Each named turn below is shown by a few rows before and after it. Which turns, in which order, take the first row of each later pair to the second? The first pair is answered.
gomu (before |-> after):
[-25   3  41  -3  14  31  -2   1] |-> [ -7   1  21 -15   5  40 -23  28]
[ 27  26   6 -28 -13 -31 -21 -70] |-> [ 42 -10 -55 -24 -14 -35 -27  19]
[-34   9  32  -6   6  49   3  31] |-> [-33   5  27  -2  10  40  12  35]
[  1  13   7  -4  -7  18 -27  -9] |-> [ -6 -19 -13   5  10   2  -8  25]
Tusel (before |-> after):
[ -5 -12   8  12  25  -4 -11 -12] |-> [ -5  -6   6  19  23   0 -14  -9]
[ 55  13 -36  13 -40 -78 -49 -30] |-> [ 46  11 -49 -11 -30 -47 -73 -49]
[-15  -7  16   9  15   4   3 -15] |-> [-23  -5  13  12  11   0  12 -10]
Simiv (before |-> after):
[-39 -22  16  19  29  44   3  47] |-> [ -4  26  30  -6  -8  58 -39   1]
[-42 -44  17  10  75  62 -30  -6] |-> [-17   2  30  -5  47  72 -64 -24]
[-13 -14   0  -1   4   3  -1  29] |-> [ -3   4  20   2 -10   9 -19  12]
gazi (before |-> after):
[ -7  24 -15 -31   0  27 -14   2] |-> [-13  30  16 -18  -8  31 -13  -1]
[ 24   7  -1   1  -6  -2 -21  20] |-> [ -8  21  29   6   4  -9  13 -14]
[-26 -22 -17 -24  38  44   0 -16] |-> [  1  -7  -1  -8   2  48 -50  32]
[-4 11 23 18  0  2 -7 18] |-> [-21  -3  -3  -1  24  -3  23  -6]
Pairs:
(2 to 3 turns a pair)
[ 32  37  -6 -61 -41  60   6  41] |-> [-38  -5  23 -22  24  36  94  -7]
Simiv then Simiv then gazi
[ 25  14 -25 -30 -37 -39 -15 -59] |-> [ 29   9  16  24 -50 -51 -46  -9]
gomu then Simiv then Simiv
[-17 -25  22  30   8  32 -41  52] |-> [ 13  -3  -5 -19 -19  44 -29  63]
Simiv then gazi then gomu
[ -6 -35  -9  50   2 -43   0  34] |-> [-16 -31 -34  21  21  20 -52  -3]
Tusel then Tusel then Tusel
[ 22  19 -23 -24 -40  18  16  67] |-> [ -7  34  -7 -43 -11  16  60 -27]
gazi then gazi then gomu
[  8   4 -49 -33   0 -34  47   7] |-> [ -9  42  48   9  -8 -31  27 -37]
gomu then Simiv then Simiv
[  1   9   4   4 -31  -4 -22 -32] |-> [-22 -10  13  24  -5 -12  -3 -29]
gazi then Simiv then Simiv
[ 52  -2 -32  37 -35 -36   3  45] |-> [ 44  -1 -69 -13 -13 -27  42   0]
gomu then gomu then Simiv
[-20  28   7 -15  16   7 -14 -71] |-> [-29   5   6   3  28  11 -30 -60]
gazi then Simiv then gomu
[ 17  35 -15 -81 -41  14  32  -2] |-> [ -3   9  67  11 -45 -18  42  56]
gazi then gomu then Simiv
[ 22  16 -40 -35 -29 -23  55  14] |-> [-18  10  26  17  -9 -37  75  -5]
gomu then Simiv
[  6  -8  -1  40 -23 -16 -37 -15] |-> [ 15  -2 -46  -8 -20 -15  -1 -23]
Simiv then gazi then Simiv
[-19  20  29   0  12  24 -17 -33] |-> [ 11  16 -14 -15  -4  34 -44   4]
Simiv then gazi
[-33 -55  -4  49  -1 -25 -19   0] |-> [  7 -26 -12  29 -36 -20 -61   9]
Simiv then gomu then Simiv
[ 26 -31 -24  49   4 -41 -39  49] |-> [ 14 -17   8  53  15 -47 -44 -40]
gomu then gazi then Simiv
[ 25  12 -49 -26 -27  -2 -40  -3] |-> [-19  10  58  46 -16 -14  -9   7]
Simiv then gazi then gomu
[ -1  12  41  24  -2 -35   0 -59] |-> [  3 -31  -1  39   1 -48   2  40]
gomu then gomu then gazi
[ 36  18 -20 -13 -33  -7  -8 -16] |-> [ 36  -5 -44  -4 -17 -19  -7 -14]
gomu then gomu then gazi
[-30   5  51  23  12  30  12   7] |-> [-22 -10  24  24  14  30  11  43]
gomu then gomu
[  2   9 -52 -53  20  39  13 -44] |-> [-18  14 -18 -51  18  29  58 -36]
gazi then gazi then Simiv
[ 23  24  10  41   5 -77  -7 -64] |-> [ 31 -21 -40  51  11 -88   4  15]
gomu then gomu
[ 11  -8  24  30 -34 -30  15  78] |-> [ 34  18   6  -9 -57 -17  -2  66]
gazi then Simiv then gomu
[ 27  33 -28 -45 -24  43 -36 -10] |-> [-15  -6 -51 -46  17  27  52  -5]
gazi then Simiv
[ -2  14  64  13 -28  37 -37 -23] |-> [  1 -52 -54  -8  10  32 -41   3]
gazi then Simiv then gazi
[ 22   5 -56 -50  19  16 -17 -34] |-> [ 19  16  27  17 -11  18 -77  12]
Simiv then gazi then Simiv
[  4  16  35   4  -2  37 -71   3] |-> [-33 -31  30  34  42  22  -5  34]
Simiv then Simiv then gazi
[ 53  33  -7  -4 -24 -49   8 -10] |-> [ 35  36  10  -1  -8 -48  32 -43]
Simiv then gomu
[  9  14 -20 -10   8 -17  14 -29] |-> [ -3   0   8  35   7 -29  16   9]
gomu then gomu then Simiv
[ 42  25   9   6 -42  -7  -2  68] |-> [ 24  -8 -61 -35   6  -9  43  25]
gazi then gazi
[ 14  64  18 -49 -59  36 -52  -9] |-> [-80 -54  -6  12  48  -5  57  20]
Simiv then Simiv then gazi
[-14 -18   5  13   5  13 -24  25] |-> [  1  -2  -1 -12  -9  17 -26  26]
Simiv then gazi then gomu
